Z: rows in 4 groups, each row roughly a mix of its group's directions:
Z (152 x 10):
100, 137, 316, -52, -117, -94, -243, -173, 130, 309
-151, 290, 25, 247, -63, 31, -192, -21, -223, -307
108, -120, 103, 69, -8, -333, -210, 339, 204, 42
228, 277, -345, -124, 65, 69, 167, 166, 28, 165
165, 143, 282, -42, -235, -44, -271, -205, 8, 231
-278, -255, 150, 131, 133, -43, -49, -3, 312, 233
-68, -214, -351, 230, -19, -114, -10, 219, 44, -256
-203, 122, 161, -207, 225, 101, -37, -243, 4, 330
-47, 6, -372, 104, -149, -147, -62, 160, -9, -361
2, 9, 67, 175, -273, -76, -59, -162, -380, -256
-167, -121, -282, 144, -121, -62, -295, 49, -92, -310
270, 136, -290, 138, 108, 219, 173, 118, -81, -223
-195, 177, -21, 52, 48, -398, -194, -128, -251, 70
165, -141, 261, -67, -97, 294, 75, -50, 310, 188
28, 155, 113, -71, 29, -423, -188, 6, -276, 145
-221, -215, 268, -74, 147, -51, 209, -180, -110, 265
-92, 48, 123, 127, -228, 36, -116, -248, -413, -120
102, -159, -338, 120, -75, -116, -42, 292, -12, -290
127, -206, -288, 41, -20, -351, -68, 161, 195, 138
-212, 170, 229, -56, -61, -190, -49, -242, -183, 302
-81, 116, 115, 67, -231, -272, -228, -265, -174, 194
-189, 141, -293, 123, 107, -269, -108, 63, -247, -194
152, -42, -123, 113, -38, -324, -144, 146, -293, -260
278, -98, -134, 83, -97, -235, -119, 218, -183, -290
302, -32, 296, -171, 39, 38, 188, 49, 138, 294
220, -68, -277, 106, -229, 46, -22, 218, 217, -254
-198, -80, 112, 125, 174, 225, 242, -273, -250, 69
-171, -178, -294, 168, 120, 170, 213, 144, -24, -264
84, -236, 80, -55, -238, 173, 396, -162, -90, -71
-72, 69, -93, 38, -118, 75, 70, -203, -485, -186
-159, 117, 258, 1, -87, -211, -177, -297, -49, 275
-224, 169, 27, -179, 57, -229, 147, -242, -106, 311
-152, -191, -144, 243, -161, 76, -268, -21, -99, -320
-276, 98, 177, -8, 243, -122, -37, -201, -333, 106
13, 120, -123, -105, -191, -273, -310, 188, 249, -98
-48, 168, 238, -75, 103, 207, 177, 28, -401, -124
122, -52, -136, -14, -157, -342, -276, -47, 276, 150
105, 147, -31, -136, 22, 322, 128, -400, 108, 105
243, 196, 219, 58, -52, 382, 145, -152, -23, 113
63, -251, 159, 15, 159, 158, 348, -83, -235, 169
255, -139, -227, 5, 63, 151, 93, 301, 156, -263
-122, 187, 243, -111, -3, 139, 57, -378, -150, 215
-245, 73, 213, -169, 107, -323, -112, 55, 135, 257
-62, 71, -481, -102, 23, 13, 301, -18, -105, -38
-18, -120, 21, 118, -29, 44, 26, 386, -306, -282
123, -330, 39, -204, 132, -23, 247, 29, 112, 308
-400, 159, 26, -34, 191, 1, -7, -245, 38, 265
-75, -435, -187, 193, 10, -19, 150, 164, 169, -101
-21, 341, 122, -5, -170, -149, -55, -18, -387, -139
230, -115, 38, -176, -109, 211, 191, 140, 329, 190
45, 419, 125, 78, -193, -30, -323, 68, -2, -95
16, 173, -157, -26, 12, 83, 138, -9, -429, -299
223, 363, 46, -326, -35, 142, -178, 46, 98, 4
-113, -224, -6, 80, 232, 15, -141, -90, 361, 271
-51, 157, 313, 76, -19, -69, -134, 57, 445, 5
101, -391, -170, -43, 247, -82, 60, 135, 211, 166
-51, -120, 257, 68, 277, 205, 251, -167, -131, 202
-95, -16, 23, 226, -236, 26, -61, -106, -391, -264
-107, 76, 30, 120, -215, 79, -71, -210, -440, -163
131, -153, -11, -5, 12, -14, -62, 208, 474, 206
-58, 72, -203, 113, -68, 173, 351, -160, -290, -160
-105, -182, 186, 66, 45, 175, 378, -273, -127, 77
371, 113, -242, -115, -94, -6, 110, 192, -69, -264
51, 206, 400, -201, -23, 55, -54, -189, -113, 235
-35, 123, 127, -20, -86, -229, -161, -313, 143, 344
296, -82, -149, -39, 61, 308, 140, 213, 99, -253
-316, 259, 258, 21, 72, 169, -7, -249, -79, 139
97, 195, -213, 17, -151, 116, 44, 62, -347, -316
-251, 109, 35, 55, 240, -254, -157, -135, -333, 10
263, -10, -174, 97, -103, 8, 128, 144, -307, -322
1, -60, -274, 48, -48, -362, -185, -10, 318, 75
-167, 29, 337, -155, -25, -100, -69, -212, 252, 255
37, 89, 261, 42, 285, 265, 213, -184, 15, 213
134, -44, 343, -60, 39, 205, 257, -167, -16, 276
-286, -78, -209, 188, -24, 63, -281, -145, -118, -263
226, 160, -109, 15, -184, -53, 55, 17, -339, -334
111, -17, 405, -5, -69, 228, -147, -137, 229, 171
-80, -188, -113, 61, 29, 420, 218, -69, 153, -210
33, 163, -240, -99, 82, 81, 206, 22, -354, -280
53, 171, 12, -14, -22, -461, -224, 89, -166, 155
-250, 37, 194, -197, 109, -332, -66, 23, 119, 272
325, -141, 325, -124, -43, 120, 109, -7, 138, 247
-237, 277, 252, 21, -42, -74, -175, -281, -50, 196
192, -48, 103, -49, -408, 212, 204, -117, 17, -189
-243, -155, 189, -2, 187, 21, -67, -90, 270, 339
172, -137, 290, -156, -81, 165, 69, -92, 259, 290
-263, 9, 192, -212, -108, -310, -149, -79, 147, 214
-191, -245, 167, 61, 199, -99, 2, -19, 317, 277
-11, -89, 341, -75, 210, 102, 190, -147, -43, 334
215, 75, 30, -210, 207, -56, 21, 175, 377, 198
50, -8, 244, 135, -155, -322, -192, 264, -133, 151
-165, -125, -202, -39, 313, -6, 221, 235, 248, -81
118, -84, -109, -91, 196, 27, 69, 274, 414, 155
193, -145, 27, 183, -197, -39, -346, 127, -6, -295
240, -199, -232, 134, -40, 11, -1, 281, 73, -317
156, -183, -95, 141, -44, 56, -58, 384, -43, -333
101, 197, -228, -59, -17, -160, -362, 266, 116, -97
-117, -247, -172, 110, 2, 13, 234, -173, -375, -114
15, 136, -14, -55, -73, -242, -95, -314, 202, 348
283, -193, -36, -42, -148, 298, 204, 167, 152, -176
94, -72, -124, -134, 231, 8, 102, 246, 408, 131
265, 54, 216, -199, 104, 366, 99, 180, 15, -94
281, -127, -179, 6, 97, 244, 124, 209, 241, -206
-342, -104, 255, 111, 47, -12, -96, -281, -70, 233
-104, 186, 132, -88, -6, 77, 10, -443, 40, 284
188, -203, -260, 87, -194, 151, 130, 147, 214, -242
-175, -62, 387, -69, 93, -30, -18, -211, 225, 247
-325, -65, -388, 82, 100, -23, 251, -40, -83, -79
-46, -118, 423, -4, -73, -97, -75, -7, 352, 124
84, -188, -106, 119, -43, 35, -124, 336, -57, -391
381, 39, -218, -50, -126, -35, 72, 259, 42, -260
46, -57, 350, -151, 193, 31, 112, -110, 84, 367
-242, 329, 257, 44, 74, 144, -178, -198, -148, -33
242, -12, 267, 5, 84, 433, 72, -49, 151, -13
115, 45, -157, 242, -63, 371, -46, -156, 7, -298
277, 186, -216, -136, -28, 6, 143, 120, -217, -309
-136, -89, -218, 129, -218, -62, -353, 54, -58, -288
-196, -196, -347, 158, 91, 65, 283, 62, -157, -108
-113, 150, 340, -178, 100, 106, 135, -108, -81, 339
-205, -167, 232, 106, 44, 22, -173, -41, 298, 312
362, -6, 288, -25, 4, 259, -108, 142, 204, -5
366, -90, -81, -98, 104, -160, 139, 261, 265, -53
205, 350, -328, -64, -98, -24, -131, 156, 68, -152
213, -168, -252, 42, 63, 130, 87, 282, 146, -296
224, 153, 168, -191, 136, 6, 328, 26, 67, 293
-13, -83, -297, 58, 131, 75, 240, 237, -130, -320
-102, -68, 314, 19, 287, 69, 280, -98, -42, 253
137, -95, -199, 129, -74, 274, 134, 247, 91, -321
47, -262, 105, -181, 122, 106, 172, -63, 251, 343
-193, 173, 246, -98, -31, -157, -59, -286, -114, 307
178, 77, 187, 99, -289, 20, -177, -191, -348, -13
-82, 7, 344, -140, 63, -218, -27, 30, 313, 243
-123, -269, 327, -37, 182, 3, 196, -142, -33, 258
18, -181, -33, 146, -43, -223, -136, 424, -71, -212
-286, -30, -163, -8, 17, -184, 98, 247, -348, -143
-80, -137, -126, 110, 2, 423, 148, -54, 173, -261
-70, -271, -309, -24, 223, 104, 300, 150, 87, 4
53, -10, -349, 67, -209, -46, -260, 121, -12, -313
86, 37, -350, -148, -12, 100, 244, 122, -248, -236
-225, -9, -282, 191, -83, -13, -253, -7, -101, -328
-185, -399, -62, 222, 120, -100, 136, 127, 223, 16
357, 100, -38, 112, 14, 285, 137, 184, -264, -10
21, 55, -416, 85, -14, -19, 66, 156, -285, -248
14, -172, -156, -74, 182, -22, 113, 240, 433, 65
-38, 232, -180, 162, -68, -124, -125, 142, -260, -343
313, 76, 278, -32, -57, 205, -149, -187, 232, 130
-169, -59, 118, 37, 164, -78, 8, -123, 213, 463
245, -134, -184, 27, 108, 239, 123, 226, 276, -178
-136, 187, 178, -124, 61, 17, 153, -331, -59, 338
-42, 204, -145, 165, -149, -154, -51, 68, -320, -329
-61, 253, 294, -72, -140, -19, -291, -212, 48, 211
-195, 196, -130, -175, -43, -315, 70, -160, -151, 277
one row of each group, then the others: which group is each in?
114, -90, 206, 16, -159, -108, -222, -7, 380, 247 : (133)
255, -67, -251, 114, -234, -58, -108, 216, 194, -235 : (72)
191, -135, -302, 140, -36, -99, -73, -91, 405, -35 : (110)
-122, -11, -236, 140, -193, -34, -361, 39, 8, -308 : (123)

-98, 194, -4, -182, 72, 58, 168, -387, 60, 291 : (110)
301, -109, -192, -23, 69, 230, 111, 234, 183, -239 : (110)
-279, -345, -113, 185, 179, -12, 185, -7, 99, 189 : (133)
467, 117, -134, -144, -100, -64, 52, 192, 34, -174 : (133)
242, -216, 2, -18, -77, 359, 180, 146, 196, -149 : (72)
-11, -180, -97, -78, 191, -50, 89, 196, 454, 123 : (133)
-65, -63, 260, -161, 48, -124, -17, -261, 70, 403 : (72)
-35, 361, 110, -115, -125, 7, -122, -293, -253, 134 : (133)
